[[ 1.09  3.56 -1.52  0.23 -3.24 -4.40]
 [-2.84 -0.86  0.50  0.02  0.70 -5.60]
 [-6.18 -0.20  0.88 -0.40  5.94 -2.81]] ==> 0.50

[[ 3.15 -5.49  4.30 -3.77 -2.71 -2.61 -1.23]
 [ 2.56  1.27 -3.42 -3.30 -5.16  1.59  2.50]
 [ 4.62 -1.48  1.08  5.15  4.28  3.08  4.23]] ==> -3.42

[[-3.72 -3.46  2.47  5.36  0.94]
 [ 0.25  3.44 -1.49 -0.34  3.88]
 [ 5.30  3.92  1.09 -2.73 -0.45]] ==> -1.49

[[-0.03 -0.03 -2.63 -1.52  4.87]
 [ 0.07  0.10 -1.79  4.09 -3.72]
 [-0.25  0.08 -4.32  4.17  0.36]] ==> -1.79

[[-3.90  5.79  3.17  6.12  6.12 -3.23]
 [-3.78  5.62  3.62  5.58  5.58 -3.40]
 [-3.33  5.57  4.40  4.49  4.49 -3.84]] ==> 3.62

[[-0.02 -0.11  0.09 -0.60  5.43  0.19]
 [ 0.05  0.08 -0.11  0.40 -5.05 -0.66]
 [ 0.02 -0.12  0.03 -0.89  5.38  0.69]] ==> -0.11

[[ 0.98  0.05 -0.44 -0.33 -0.23]
 [ 1.45  0.11 -0.56 -0.09 -0.77]
 [ 2.22  0.52 -1.78 -4.94  0.55]] ==> -0.56
---
[[ 5.38 -5.11 -1.30  2.09]
 [-5.59  0.62 -1.21 -4.08]
 [ 0.36 -4.68 -2.54  3.07]] ==> 0.62

[[-4.35  2.46  0.23  1.53 -3.95  3.12]
 [ 0.79  4.67  4.10 -4.44 -0.29  3.36]] ==> 4.67

[[ 0.09  0.01 -1.27  1.84  0.27  0.98 -0.36]
 [-1.65 -0.67 -1.38  1.06  1.32 -1.24 -2.58]
 [ 0.56 -0.30 -5.17 -0.47  0.41 -0.67  0.25]] ==> -0.67

[[ 1.87  0.22 -1.57 -4.29]
 [ 2.85  0.53 -2.11 -5.31]
 [ 4.40  3.22 -3.10  2.15]] ==> 0.53

[[-1.77  1.10 -0.01 -4.46 -1.55 -1.51]
 [-1.05  2.59  4.10 -0.95  5.85  1.52]] ==> 2.59

[[ 0.12  1.76 -6.15 -0.12 -0.18  0.90]
 [ 1.46  3.09 -1.50  0.74 -0.83  1.11]] ==> 3.09

[[-4.71 -3.00  2.51  0.70 -4.57]
 [-5.66 -3.15  0.03  1.44 -6.22]] ==> -3.15
---
 5.28   3.04  -0.58  -0.01 -> -0.58
 0.55   5.79  -5.66  -0.14   2.04   1.12 -> 2.04
-4.43   5.81   0.00  -3.29  -1.42   1.49 -> -1.42
 5.13  -1.17  -3.67   0.65  -0.29 -> 0.65
5.45  2.20  2.76  3.88 -> 2.76
-3.35   2.49   3.66  -1.04  -4.67  -0.36   5.59 -> -0.36
-6.37   3.34   0.87  -4.61 -> 0.87
 2.56   2.75  -3.17   3.12   4.54 -> 3.12
---
[[-1.23 -5.78 -0.34  0.72  0.72]
 [ 0.16 -1.22 -1.11 -1.22 -1.56]] => -1.22

[[ 0.25  0.27 -3.83  1.69 -1.11 -2.10]
 [ 3.82  3.67 -2.68  2.36 -1.85 -4.84]] => -1.85

[[ 5.73 -2.91  1.79  1.52 -1.31]
 [ 3.48 -2.00  0.41  0.58 -0.03]] => 0.58

[[-0.35  0.19  3.53 -1.59  2.92 -1.03  0.87]
 [ 2.32  5.55  2.43 -1.91  3.85  0.81  3.04]] => 0.81

[[ 2.76  0.35 -0.55 -4.10 -4.79 -0.47]
 [-1.83 -1.21 -0.82 -1.82 -0.83 -1.68]] => -0.83

[[ 3.96  4.21  4.46  4.56]
 [-1.40 -0.85 -0.12 -0.86]] => -0.12

[[ 1.11 -2.02  0.41  2.59]
 [-3.82 -2.35  6.04 -1.06]] => 6.04

[[ 0.36  4.29 -3.49  3.64  6.07 -2.15]
 [-0.96 -0.31  1.62  0.06 -2.14 -0.87]] => -2.14
---
-816,700,-93,421 -> -816, 421

13,16,15,4,9,10,14
25,-33,20,10,27,21,-14
35,3,8,16,26,8,18
-> 13, 18

77,44,6,8,72
20,45,24,59,61
70,52,26,9,8
-> 77, 8

104,148,136,250,1 -> 104, 1

-31,-3,-42,27 -> -31, 27

67,80,5,43,92,52 -> 67, 52

-888,461,805,-52 -> -888, -52
---
Q: [-286 -943 -721 -482  655]
A: -721, 655

Q: [ -6  45   5 -26 -16 -18  10]
A: -26, 45

Q: [2588 8771 8083 9305 6857 3595 6790]
A: 9305, 9305

Q: [5761 7880 4436 2785 4593]
A: 4436, 7880

Q: [3846 9518 1319 6212 8078]
A: 1319, 9518

Q:
[[ 560  300  237  152  567  623  602]
 [-255 -576 -541 -524  438  423  259]
 [ 523  501  254  150  249 -415  456]]
A: -524, 623
